(in the rows, 128 means zero)
runs of hidden systems
V, path 1 (9 x 18)
[[141 145 150 134 118 136 130  83  99 123 135 173 121 138 140 109 186 135]
 [158 128 101 119 138 100 109 178 152 127 123  86 104 136 128 127 142  95]
 [ 80 117 133 131 136 121 142 127 138 134 132 131 168 118 114 156  79 151]
 [149 125 152 120 104 166 119  81  89 118 123 147 132 135 138 109 145 135]
 [143 150  94 146 149 118 117 172 155 121 122 123  88 141 127 113 146 118]
 [ 92 117 138 110 128  85 145 131 135 142 132 123 155 102 118 151 121 128]
 [153 114 141 128 115 157 116  92  96 121 128 115 141 152 144 122  97 129]
 [123 147 117 161 138 149 120 152 148 111 125 147 112 145 112 122 157 135]
 [113 124 127  83 121  92 136 138 134 142 114 127 127  94 128 129 140 124]]
U, path 2 (9 x 18)
[[150 118 138  90 141 153 115 169 146 138  89 121 133 159 123 142  93 124]
 [ 89 129 107 172 125 148 154 107 133 117 139 137 125 114 116 117  97 160]
 [136 134 128 105 117 110  98 101 101 135 147 141 126  94 137 113 184 104]
 [165 129 133 123 149 126 134 157 138 141 116 103 121 190 149 148 104 119]
 [ 74 115 137 146 114 129 156 126 150 111 127 124 155 104  88 145 115 157]
 [148 130 121  95 115 158  81 105 101 128 120 158 125  99 146 101 142 121]
 [147 144 110 171 160 120 151 143 131 146 143 116  99 183 142 133 125 114]
 [ 85 117 148 101 107  89 151 132 144 126 128  99 153  85 101 152 141 136]
 [166 116 138 100 122 173  87 114 107 120 102 157 149 145 162 113  97 140]]
R, path 3 (9 x 18)
[[114 133 118 151 115 161 125  83  93 122 143 129 108 106 110 100 136 126]
 [147 157 126 120 140  87 145 144 133 131 123 127 103 167 161 128 132 143]
 [136  87 134 109 125 123 122 139 137 142 126 107 163 117 120 152 121  98]
 [100 142 131 143 114 174 116 111 126 104 140 124 135 120 106 127 128 157]
 [132 145 119 129 151 114 149 130 128 154 120 169 100 144 140 118 145 128]
 [148 102 110 119 119  99 128 124 124 133 134  83 128 119 144 121 109 106]
 [109 148 158 124 119 143 112 129 129 106 136 118 159 142 113 154 132 157]
 [133 118 128 132 140 166 144 123 130 147 109 170 117 136 115 122 143 119]
 [129 127  86 142 127 102 135 126 134 125 139 101 103 111 149 108 110 128]]
V, path 4 (9 x 18)
[[ 96 148 124 124 113 189 170 122 152 129 123 108 103 125  98 134 137 161]
 [156 114 103  86 127 112 157 120 147 164 115 160 126 117 182 125 151 135]
 [130 122  90 156 150 135  93 122 119 147 185  94 142 124 132 149 125  93]
 [100 154 163  99 110 171 155 123 140 128 131  98 138 146 106 168 137 168]
 [165  94 109 103 131 164 151 126 143 162  95 164 118 133 153 116 131 117]
 [102 138  66 164 140 124 108 124 143 134 181 115 123  87 130 129 145 119]
 [122 158 172  66 113 125 145 110 110 149 140  96 143 152 139 171 138 147]
 [168  81 109 150 143 186 146 133 139 152 107 131 125 165 126 130 106  97]
 [ 81 146  90 141 115 148 120 127 166 110 155 137 133  68 119 128 167 164]]
R, path 5 (9 x 18)
[[130 103 108  93 121  81 158 103 106 163 124  95 113  97 152 113  84 109]
 [133 139 164 139 110 127 107 103 116  98 165  98 181 158 145 163 137 152]
 [132 126 142 126 139 186 129 156 153 135 105 156 117 146  84 138 179 115]
 [109 118  66 132 134 131 162 127 146 147 120 118  89  94 135 100  79 137]
 [116 155 144 116 125  65 121  93 100 136 167 124 154 123 162 147 141 141]
 [175 115 169 107 119 170 109 130 113 124 116 110 137 176 114 143 155 101]
 [104 114  92 165 135 162 161 156 181 116 117 114 116 126 103 130 101 150]
 [ 89 146 115  95 130  96 136 102 120 155 142 171 128  74 142 124 151 145]
 [177 131 138 114 129 133 101  99  76 141 145  99 121 171 163 123 110  99]]
G, path 6 (9 x 18)
[[124 153 168 114 126 116  65 220 142  62  85  74 117 157  67 124 113 127]
 [110 118 126 123 135 141 121 125 122 110  57 214 135 111 138  82  30 172]
 [151 150  92 180 138  81  72  77  56 115 177 144 103 109 168  69 130 101]
 [153 161 181  96 151  58  68 190 105 111 113  90 125 189 114 149 135  95]
 [133  72 151 140 114 149 128 147 133  82  56 135 153 139  99 104  35 138]
 [112 168  92 167 119 129  65 101 108  75 146 168 113  80 149  68 128 168]
 [154 167 144  86 173  78  68 149  74 169 123 158 103 160 146 124 127  80]
 [143  79 155 176 125  81 143 139 101  97 103  65 134 168  98 115  52  91]
 [119 152 148 132  91 124  69 140 148  36 108 145 166 106 132 105 139 196]]
S, path 7 (9 x 18)
[[ 95 155  92 140 152 168  74 147 142 125 129 207 101  69  87 101 190 120]
 [110 147  98 110 156  71 166  91  76 204 155 122  78 117 152 118  87 100]
 [166  88 160 144 101 105 175 106 139 112 137  72 183 193 170 168 105 141]
 [133 111 145 115 106 189  68 181 180  74 106 123 166 112  80 140 179 135]
 [ 73 170  84 109 154 161 112 124 113 159 122 183  67  71 102  91 118 140]
 [140 119 116 156 135  65 191  58  81 173 164 122 109 149 179 121 118 110]
 [179  96 161 112 110 109 118 161 162 106 128  61 186 176 144 180 142 115]
 [ 90 129 133 112 126 215  85 176 168  97  91 155 146  99  68 134 120 157]
 [ 91 153  91 147 130 131 151  72  88 149 143 172  66  74 124  71 146 131]]
G, path 8 (9 x 18)
[[154  88 165  93  78 137 197 155 192  96  67 106 138 137 108 136 188 148]
 [115 110  38 125 134 206 121 130 188 148 145 142 145  80 162 134  91 166]
 [ 68 173 137 139 147 126 135  68  75 180 197 149 114  98 100 149 180 108]
 [175 120 170  82 111  96 206 137 139 152  97  76 105 193 145 152 170 115]
 [127  65  89 171 116 169 148 153 206 104 128 106 187 117 129 158 107 149]
 [ 66 173 116  93 114 188  97  96 123 138 157 164 127  50 100 132 184 159]
 [156 151 125  96 158 127 194 114 103 212 124 133  67 186 160 139 129 108]
 [131  65 120 196 117  66 185 128 165 109 156  76 170 133 121 156 145 106]
 [113 141 147  50  83 196  88 143 170 100 122 114 172  85 119 159 173 177]]
S, path 9 (9 x 18)
[[166  80 117 109 128 109 108 126 111 140 123  98 158 133 163 129  68  99]
 [ 96 147 142 164 115 165 121 146 153  82 146  85 144 146  90 149 134 161]
 [128 146 149  83 127 144 124 123 116 146  96 192 106 112 116 109 182 127]
 [142 107  66 156 154  98 134 125 123 152 135 124 104 124 165 102  67 109]
 [107 134 168 141 113  90 140 117 126 110 161  80 171 147 117 173 149 137]
 [158 129 159  73 117 197  95 145 129 122  79 148 130 145 120 125 134 134]
 [103 120  62 193 146 129 145 133 152 120 132 152  94  95 117  89 112 132]
 [113 149 154  95 120  52 135  93  91 150 165 114 143 113 148 148 164 119]
 [177 108 143 110 137 183 110 142 126 134 101 112 149 194 149 147  68 128]]
H, path 10 (9 x 18)
[[112 121 124 114  94  65 160 150 174 100 125  86 133  92 123 134 171 146]
 [153 136 129  87 147 150  57 150 115 129 101 170 143 141 161 120  70 136]
 [ 98 116 123 216 138 149 148  84  97 129 164 134 118 130  84 117 137  99]
 [131 170 145  75 104  61 145 153 155 110 118  94 111 126 153 136 176 164]
 [159  81 118 118 160 152  91 153 118 150  86 170 146 149 132 122  49  93]
 [ 74 136 121 210 110 141 134  86 120  93 184 102 139  97  81 128 157 141]
 [161 187 156  43 122  87 115 150 126 129  94 144  95 158 173 120 170 155]
 [136  47  89 179 166 138 145 137 123 168 109 140 136 133 110 119  41  67]
 [ 71 171 152 153  89 114 116 106 142  65 185  75 165  93 105 155 179 183]]
L, path 11 (9 x 18)
[[166  94  47 155 118 164 100 100 129 131 161 109 115  87 162  91 129 104]
 [ 73 201 145 114 140  73 122 121 111 138 180 108 128 121 125 164 157 149]
 [160  90 166  85 123 175 186 132 134 168  80 112 127 182 115 156 109 114]
 [116 109  55 202 134 170 102 125 158 104 166 123 139  97 132 113 106 135]
 [ 91 182 161  61 100 106 128 107 119 129 144 126 124  90 123 142 200 159]
 [176 100 118 110 151 156 161 126 101 189 109  99  92 184 146 130  73  84]
 [ 78 119 100 218 133 118 136 131 170  91 176 117 169 116 113 150 121 155]
 [142 151 167  23  87 169 113 126 137 131 105 127 135 104 130 144 203 151]
 [136 121  71 164 173 158 133 111  83 186 143 124  70 144 134 100  48  81]]
U, path 12 (9 x 18)
[[102 116 141 100 103 108 131 149 150 105 101 117 135  89  95 126 149 136]
 [154 129 114 122 144 139  91 125 113 130 109 172 127 142 168 105  86 137]
 [104 137 124 193 142 102 145 120 115 120 159 105 113 143  97 128 137 105]
 [133 133 151  57 101  92 110 141 130 113 101 115 134  96 130 125 150 136]
 [156 108 126 162 152 148 123 132 125 123 107 167 142 182 152 122  70 133]
 [ 75 138 113 176 120 113 129 124 131 106 158 103 114  87  73 121 156 121]
 [165 149 144  43 120 100  94 128 105 139  98 147 118 125 173 112 137 131]
 [139  94 126 212 156 124 169 135 137 125 126 125 140 195 125 141  78 116]
 [ 72 142 129 110  92 115 101 133 143  88 140 104 138  45  78 124 172 144]]
H, path 13 (9 x 18)
[[155  77 115 138 120  66 182 159 185 123 123  77 154 139 147 152 135 117]
 [121 134 128  86 123 173  31 158 138 100 128 131 172  97 114 144 114 136]
 [104 153 128 167 135 176 144  80  84 140 129 179  81 135 104  93 132 134]
 [140 123 113 132 119  46 198 119 149 141 143  98 117 137 167 139 161 130]
 [148 106 140  76 133 133  67 173 135 128 110  96 172 137 131 161  82 109]
 [ 91 133 135 178 128 207 116 110 117 103 125 154 122 125  70 112 126 142]
 [135 159 113 120 113  80 168 106 140 130 138 151  95 118 170 107 197 157]
 [159  96 112  91 154  94 110 143 114 172 123 105 139 141 159 142  71  84]
 [ 84 123 159 165 118 177 121 122 123  97 145  92 159 137  61 155 106 139]]
L, path 14 (9 x 18)
[[156  78 148 109  61 157 108  64  83  86 121  74 158  98 135  94  97 125]
 [146 208 112 168 164 128  91 145 117 116 156 154  81 190 156 118 165 139]
 [ 97  78 139 112 139  75 186 152 153 163  92 149 144  97  82 146 144  86]
 [152 115 117 108 103 148  79 124 124  91 125  81 162 128 162 123  58 156]
 [113 173 144 159 141 155 117  94  99 126 144 200 114 149 124 115 172 147]
 [136  98 120 119 124  83 155 161 140 136 104  88  98 114  96 115 148  77]
 [132 132 111 109 139 112 106 144 145 125 127 130 160 140 176 144  65 163]
 [115 124 169 151 116 166 118  81  89 119 136 170 151 130 100 127 159 122]
 [143 143 106 129 128 117 118 171 142 110 112  86  80 131 107 106 140 111]]

runs to name
path 15 (2 x 18)
[[ 73 102  72 143 135 155 140 117 157 132 122 172 149  65 129 116  60 165]
 [137 155 160 107  73 111 132  53  77 103 161  96 124 110 148 110 185 145]]
 -> L
path 16 (2 x 18)
[[119 159 128 148  86 147 112  64 101  82 162 131 136  98 150 100 154 180]
 [169 129 137 123 155 124 114 155 127 155 113 167 112 163 127 131 195  79]]
 -> U
path 17 (2 x 18)
[[123 127 156  93 145  46 160 125 114 166 112 162 139 145 153 144 120 122]
 [169  78 134 136  95 165  96 103 114  99 138  86 168 129 130 126 127 103]]
 -> R
path 18 (2 x 18)
[[101 158 147 133 122 119 170 138 159 123 130 147 119 136 107 148 201 156]
 [159 100  96  69 132 163 132 126 131 180 108 129 114 110 156 121 107 107]]
 -> R
path 19 (2 x 18)
[[115  99 138 117 113 132 140 162 184 108 137  52 198 144 124 197  88 155]
 [ 93 127 145 129 102 238 124  84 131 115 118 190 152  93  94 125 158 170]]
 -> G
path 20 (2 x 18)
[[120 177 146 172 132 157  89 117  91  83 149 102 117 175 120 114  76 163]
 [131 129 135 135 128 116 178 143 162 131  96 182 103 133 117 118 210 133]]
 -> L
path 21 (2 x 18)
[[179 152 123  61 135 179 127 118  98 175 101 120  69 164 159 110 117 116]
 [111 102 103 190 132  97 224 113 171 143 155 112 142 145 143 161 132 146]]
 -> U
path 22 (2 x 18)
[[116 100 106 165 147 131 170  83  90 170 162  87 140 158 153 145  15 120]
 [122 155 187 169  89 101 114 106 125  53 156 127 162 133 104 135 242 149]]
 -> G
path 23 (2 x 18)
[[101 128 136 158 132 166 147 156 162 110 122  99 134 152  82 155 112 143]
 [116 130 138  90 103 130 139 108 123 126 106 166 117  82 121 103 175 140]]
 -> S
path 24 (2 x 18)
[[144 160 175  78 101 150  51 130 113  81 120 139 166 132 138 133 160 159]
 [142 121  91 173 161 170 140 124 108 159 111 164  63 148 107  84 113  90]]
 -> H
path 25 (2 x 18)
[[133 144 120 143 132 162 102 184 170  92 117  98 123 153 105 134 127 144]
 [ 81 122 123 114 145 120 151 131 132 157 106 179 121  92 101 124 110 134]]
 -> R
path 26 (2 x 18)
[[108 171 161  74 140  83 119 211 165 118  99  91 118 152 101 162 134 142]
 [122  52 133 134 135 129 161 100 105 157  90 165 156 116 119 117  46 106]]
 -> V
path 27 (2 x 18)
[[130  85 166  98  93 122 114 133 131  99 103 101 175 109 101 140 122 122]
 [110 144 123 157 135 194  99 127 135 103 122 178 139 135 119 118 116 165]]
 -> R
path 28 (2 x 18)
[[160 104 129 129 130 196 115 140 134 127 102 134 124 155 113 122 124 113]
 [ 87 142  91 165 137 102 138 140 144 118 134 134  99  92 108 105 121 141]]
 -> G
path 29 (2 x 18)
[[159 129 125 128 118 193  29 131 133  90 140 175 160 108 125 116 207 121]
 [111 164  94 154 175 139 117 183 117 141 104 118  46 149  88  97  64 108]]
 -> R
path 30 (2 x 18)
[[122 130 158 117 128 133 132 107  85 142 134  86 130 154 115 143  84 115]
 [137 127 148 163 114 127 140 131 140  83 111 142 135 158 120 120 149 152]]
 -> G
path 31 (2 x 18)
[[134 132  78 111 144 102 147 153 163 163 134 130  96 104 144 126 170 109]
 [104 112 133 108 133 106 134 106 111 155 151 101 168 115 138 160  76 125]]
 -> L
path 32 (2 x 18)
[[ 89 170 128 102 153 177 104 138 123 149 128 136 126 142 118 148  69 158]
 [131  97 138 181 112 133 188  79 107 124 124 144 112 133 111 100 150 116]]
 -> S
path 33 (2 x 18)
[[140 128 102 131 109 115 110  71  92 152 216  72 131  92 144 142 206  82]
 [124 155 177  84 137 156 159 184 163 145 111  77 130 199  96 195 143 136]]
 -> G
path 34 (2 x 18)
[[109 144 127  88 131 104 115  77  68 179 158 143 111  82 130 116 149  98]
 [154 131 122 166 126 114 170 126 128 126 154  47 105 193 145 142 112 121]]
 -> V
path 35 (2 x 18)
[[111 159 129  94  96 141  74  98 126  92 152 136 170  81 165 130 135 188]
 [146 154 160 117 141 152 136  96  64 167 123 145  77 165 114 112 156  93]]
 -> L
path 36 (2 x 18)
[[ 54 117 125 160 155 126 155 161 161 140 131 127 149 112  63 168 105 126]
 [139 116 154  68  73 148 146  64  98 119 109 130 148  99 160 111 127 163]]
 -> V
path 37 (2 x 18)
[[156 128 141 138  96  59 156 131 130  89 111 109  82 126 124  87 210 111]
 [142 109 121 115 152  57  92 187 151 114 110 112 165 144 155 143  63 125]]
 -> V
path 38 (2 x 18)
[[162 127 158  84 132 149 115 171 159 124  78 154 150 175 145 147 128 148]
 [111  94  94 177 143 155  97 107 109 125 127 175 128  87 104  88  98 102]]
 -> L
